Some points:
< 0.75 -0.76 -0.24 -2.49 -1.14 -0.78  0.00 -0.74 -1.37  0.42  0.73 -1.65 -0.62
  1.21 -1.40 -1.60>
<-0.69 -0.79  0.06  0.92  0.13  0.08 -0.57  0.29  0.94  1.49 -0.06 -0.12 -0.37
 -0.74  1.29  1.95>
<-1.35 -1.34 -1.97  0.09  0.42  1.73  0.12  1.82  0.34 -0.41 -1.83 -0.17  0.11
  0.11  0.52 -0.07>
< 1.83 -0.43  1.56  1.24 -1.41  0.02 -1.67  0.05 -0.82 -0.62  0.91  1.27  0.84
  0.58 -0.85 -0.67>
< 0.14 -0.43  0.68 -0.34 -0.19 -1.36  0.09 -0.84 -0.79  1.18 -1.02  0.14  2.68
  0.06 -0.49 -0.89>
< 0.88  0.22 -0.27 -0.57 -1.02 -1.28  0.83 -0.74 -1.49  1.18 -0.46 -1.00  0.88
  1.61 -1.09 -0.71>
<-0.44 -1.19  0.34  0.07  0.11  0.41  1.39  0.45  0.48  1.25  1.03 -0.79  0.14
 -0.68  1.58  1.44>
<-0.93 -0.57 -0.95  1.97 -0.77  1.15 -0.29  1.67 -0.93 -1.65  0.79  0.94  0.16
  1.34 -1.10 -0.49>
< 0.41  1.06  3.40 -0.05  0.65  0.49  0.03 -1.28 -0.52  0.10 -0.12  0.29  0.11
 -0.90  1.30  0.06>
<-1.79 -1.95  0.37  0.16  1.35  0.12 -0.76  1.89  1.17  0.15 -1.47 -1.17  0.19
 -0.41  0.40  0.10>
< 0.42 -0.94  0.03 -0.23  0.91  1.44  1.68 -0.31  1.65 -0.55 -0.05 -1.33 -1.28
 -2.27  1.52  0.74>
<-0.85 -1.86  0.50 -2.34  0.59 -0.22 -0.71  0.93  0.70  0.27 -1.51 -1.71  0.03
 -0.85  1.59  2.03>
<-1.88  0.90 -0.76  0.72 -0.50  1.11 -0.09  1.28 -0.36 -0.23 -0.56  1.45  1.76
  0.07 -0.36 -0.63>
<-0.08  1.92 -1.19  0.39 -0.04 -1.65 -0.49 -1.24  0.87 -0.15 -0.46  0.65 -1.01
 -0.98  0.48  1.22>
< 0.33 -0.36 -0.05 -0.09 -0.14 -1.51  0.75 -1.09 -0.69  1.90  0.28 -0.37  2.47
  0.87  0.72 -0.73>
<-0.20  1.58 -0.64  0.36  0.71 -0.54 -0.34 -0.42  0.54 -0.61 -0.53  0.74 -0.16
 -0.81 -0.36  0.15>
<-0.50  1.52  0.11  0.85 -0.54  0.49  0.84 -0.17 -0.32 -0.05  0.89  0.00 -0.43
 -1.02  0.98  0.84>
<-0.17 -0.22  0.39 -0.47  1.32  1.77  0.20  0.58  1.55 -0.12 -1.07  0.09 -0.57
 -1.34 -0.13  0.35>
<-1.40 -0.75  0.59 -1.81  0.07 -0.95 -0.02  0.17 -1.28  0.98  0.91 -1.24  1.51
  0.77  0.79  0.53>
< 1.29  1.24  0.68 -1.03 -2.10 -0.62 -2.63 -0.06 -0.73  0.84  1.47  0.98 -0.84
  0.32 -0.24  0.11>
< 2.14 -0.41 -0.37  0.01  0.28 -1.76  0.29 -2.12  0.04  1.25  2.78 -0.99  0.59
 -0.22 -0.56 -0.87>
< 0.86  0.17  0.70  0.37 -0.70 -1.13 -0.88 -0.59 -1.26 -1.85 -0.17 -0.65  0.31
  1.60 -1.30 -1.17>
<-0.78  1.10  0.31  0.75 -1.86 -0.51  0.64  0.47 -1.40  0.64  0.17 -0.16 -0.49
  0.61  0.56  0.62>
Along one direction, these points spread out more than along any other. How far along it is each point below, from 0 to 99? The average is 50, and the first point in the table lies past the average.
< 1.12 -0.91  0.06  0.27  2.05 -0.21 -0.57 -0.72  0.99 -0.65  1.28 -0.76 -0.37
  0.20  0.09  0.87> 46
< 0.20 -0.85 -1.76  0.99 -0.42  1.60 -1.48  0.54 -0.17  0.32 -0.72 -1.92 -1.31
 -0.42  0.93  1.18> 35
< 0.48 -0.01  0.70  0.38  1.09  1.70  0.24  0.45  1.81  0.81 -0.43  1.77 -0.07
 -0.99  0.33  0.14> 35
< 0.91  0.97 -0.77  0.28  0.33 -0.12  0.76 -0.91  0.75 -0.20 -0.07 -0.36 -0.82
 -0.33 -2.02 -1.67> 57
< 0.12  1.23 -0.20 -0.57 -1.19  0.09 -0.27  0.49 -1.41 -1.16 -1.94 -0.39 -1.18
  0.92  0.32  0.53> 51
< 1.13  0.39 -1.08  0.90  0.47 -0.75  0.45 -2.20 -0.06  0.82  0.53  0.75 -0.11
 -0.62 -0.58 -0.74> 60
< 0.69  0.85 -0.08  1.54 -0.01 -0.24  2.65 -0.75  1.57 -0.03  0.58 -0.29 -1.97
 -0.71 -1.42 -1.83> 52
< 0.30 -0.75  0.27  0.32  2.03  0.78  0.87 -0.64  1.74  0.67  1.72  1.03 -1.60
 -2.00  1.42  1.55> 29
<-0.02  0.23  0.51  0.13 -0.13  1.07  0.67  0.62  0.42 -1.39  0.62 -0.48 -0.76
  0.75  0.62  1.56> 41
<-1.37  0.43  0.76 -1.99 -0.82  1.08 -0.33  1.36 -0.23 -1.22 -0.35 -0.17  0.35
  0.71 -0.97 -0.81> 49
<-1.93  0.52 -0.40 -1.59 -0.18  0.60 -0.76  1.27  0.15 -0.72  0.07  0.88  1.41
  0.01 -0.27 -0.61> 46
< 1.45 -0.32 -2.02 -0.14 -0.89 -0.57  0.40 -0.59 -1.88  0.76  0.37 -0.15  0.27
  1.80 -1.55 -0.51> 71
<-0.73  1.59  0.71  0.04  0.15 -1.02 -1.80  0.14  0.03 -0.99 -0.19  1.70 -0.26
  0.32  1.23  0.22> 51
< 0.54 -1.32 -1.61 -0.02  2.37  0.30 -0.99 -0.75  0.42  0.03 -0.95  0.49 -0.32
 -0.28  0.21  0.01> 40
<-0.34 -0.63  0.82  1.46 -0.70  0.29  0.11  1.38 -0.61 -2.84 -1.39  0.46  0.19
  2.09 -1.51 -0.82> 54
<-0.54  0.90  0.82 -0.48 -0.27 -1.07  1.63  0.32  0.17  0.38  0.25  2.24  0.56
 -0.37 -0.69 -1.38> 57
